One turn moves every row onto another: examples first, then more rows asked
gon: [88,-23,124,220,141,46,-107,-40,-80,137,53,-16,-75,63,-49,-55,-213,35,-74,340]
tedob: [45,56,97,-257,-187,164,18,156,-43,-24,-158,119,8,-166,2,-48,193,116,-59,-96]
kido: [47,-98,6,-126,210,188,-159,39,-38,-62,133,-11,-79,85,29,-177,-86,62,66,-126]
Fupid: [16,-87,25,262,131,196,-64,-69,-133,110,-12,-163,-99,208,-85,-184,67,-76,-36,106]
soteg: [76,-11,26,298,179,80,-130,-63,-171,110,4,-154,-81,41,-112,-46,-67,-39,60,235]
bape: [-65,187,-27,152,78,119,-47,-146,142,91,60,39,218,104,-23,-268,71,-21,167,3]
dabog: [99,-135,77,-29,-210,197,147,179,-242,75,-152,-28,-67,-61,-17,42,170,-118,-100,-105]
Dibo: [-73,42,-61,137,9,109,-32,-127,203,82,87,84,164,125,28,-198,104,-8,256,89]
Kideb: [-4,-183,-51,-144,134,108,-173,51,26,1,104,-35,-123,169,50,-114,-125,48,92,-118]
Kube: [-145,-215,20,215,-3,226,28,2,-56,178,12,-149,-103,172,-20,-178,65,-31,15,246]
bimu: [154,92,163,-135,-142,78,231,158,16,42,-25,123,111,-279,-73,111,47,49,131,35]
dup: [-65,-98,19,235,80,192,-12,-40,-36,119,-44,-139,-127,321,-66,-115,72,-22,13,166]
dok: [-17,-160,19,-51,86,210,29,33,57,8,209,28,34,-42,79,-9,-284,-46,269,90]
perop: [112,-11,176,-62,-94,55,-9,139,-270,142,-82,1,14,-258,-74,253,-35,-80,-11,59]
rez: [119,-45,9,-16,209,207,-55,-20,-35,-65,208,16,54,34,38,-92,-193,-80,220,-71]
rigu: [105,64,185,-153,-123,123,127,92,-30,70,9,149,200,-287,2,139,61,-81,130,-16]
dapi: [-9,7,67,249,175,75,-126,-55,-11,90,-3,-116,-121,117,-79,74,-123,15,117,317]
fepin: [-1,150,131,92,-223,105,290,92,-33,215,-139,-14,94,-88,-152,64,86,-73,-34,-16]
Kotez: [3,178,106,-45,-206,-64,40,118,-93,217,-166,-26,-34,-193,-203,95,48,123,-130,35]
suf: [57,-165,-18,-78,70,114,-154,30,14,58,142,63,-79,104,81,-238,-204,17,-96,-88]
bifa: [-115,-203,-9,-182,61,183,-98,103,31,47,97,-50,-103,78,56,-191,-130,95,45,-30]
leku: [-14,87,-56,47,36,-65,-243,-109,94,134,42,134,56,-17,8,-297,-68,131,-25,183]
zugol: [-39,204,64,-47,-207,28,-20,63,-111,120,-260,7,26,-198,-121,90,94,111,-152,88]
fid: [-67,-73,44,213,78,66,-129,-4,-98,140,7,-150,-84,-38,-54,18,-162,37,110,380]
veti: [52,-156,156,-88,-183,185,144,149,-211,151,-75,-21,-5,-29,-69,27,184,-131,-153,-73]
lir: [75,-105,-7,15,152,149,-35,-15,30,10,153,7,3,96,54,10,-238,-104,286,-45]
zaf: [160,-74,87,-35,-115,-55,89,187,-247,140,-86,6,-38,-307,-88,185,-17,-18,68,16]
Rebat: [27,46,-5,191,-12,55,-14,-132,163,116,130,184,202,53,44,-299,-2,-33,99,139]
vavez: [-28,195,156,-88,-131,0,-73,51,-103,217,-197,-7,42,-214,-138,101,125,77,-137,128]
nudis: [107,-207,67,-21,-201,98,196,203,-201,171,-83,1,-53,-95,-86,5,185,-58,-15,-120]
durat: [-155,21,-58,107,-79,132,50,-101,202,160,81,37,188,21,7,-237,42,-43,217,136]
Lis: [133,87,108,-113,-178,167,166,101,-63,-51,-68,179,157,-267,1,98,52,8,135,3]
sekat: [51,11,153,-243,-162,90,101,192,0,76,-114,80,10,-178,-66,-94,201,171,-65,-61]
Kazo: [-183,76,-73,-35,-20,-30,-262,-44,150,133,16,8,71,-90,-5,-222,-10,200,94,193]
Zuge: [139,-28,65,-17,-134,95,9,127,-276,58,-134,9,-35,-244,-54,232,-27,-24,8,41]
nabi: [-4,186,93,72,-290,168,239,54,-81,113,-207,46,163,-100,-90,52,152,-80,-18,49]
kiz: [159,-86,18,39,77,107,-22,-18,22,34,223,78,56,33,76,-90,-344,-102,116,11]
zas: [30,-89,105,227,74,198,49,-14,-33,137,52,-57,-74,230,-50,-219,-30,-61,-149,225]
Beso: [-9,11,140,-293,-143,109,-35,142,-64,89,-85,100,54,-190,-15,-41,198,77,-94,-108]
dil: [-25,117,-70,8,122,-24,-306,-102,149,76,22,60,43,39,-19,-164,44,170,143,116]
fiven: [-30,126,170,36,-217,169,224,31,-53,203,-105,23,145,-92,-106,61,207,-120,-44,52]
lusi: [-54,220,-57,69,135,-2,-236,-152,83,81,9,10,96,-11,-59,-211,13,144,60,73]

sekat moves to nudis
lir moves to dapi
perop moves to vavez
And these:
gon moves to leku
kido moves to Fupid
durat moves to dok
tedob moves to dabog

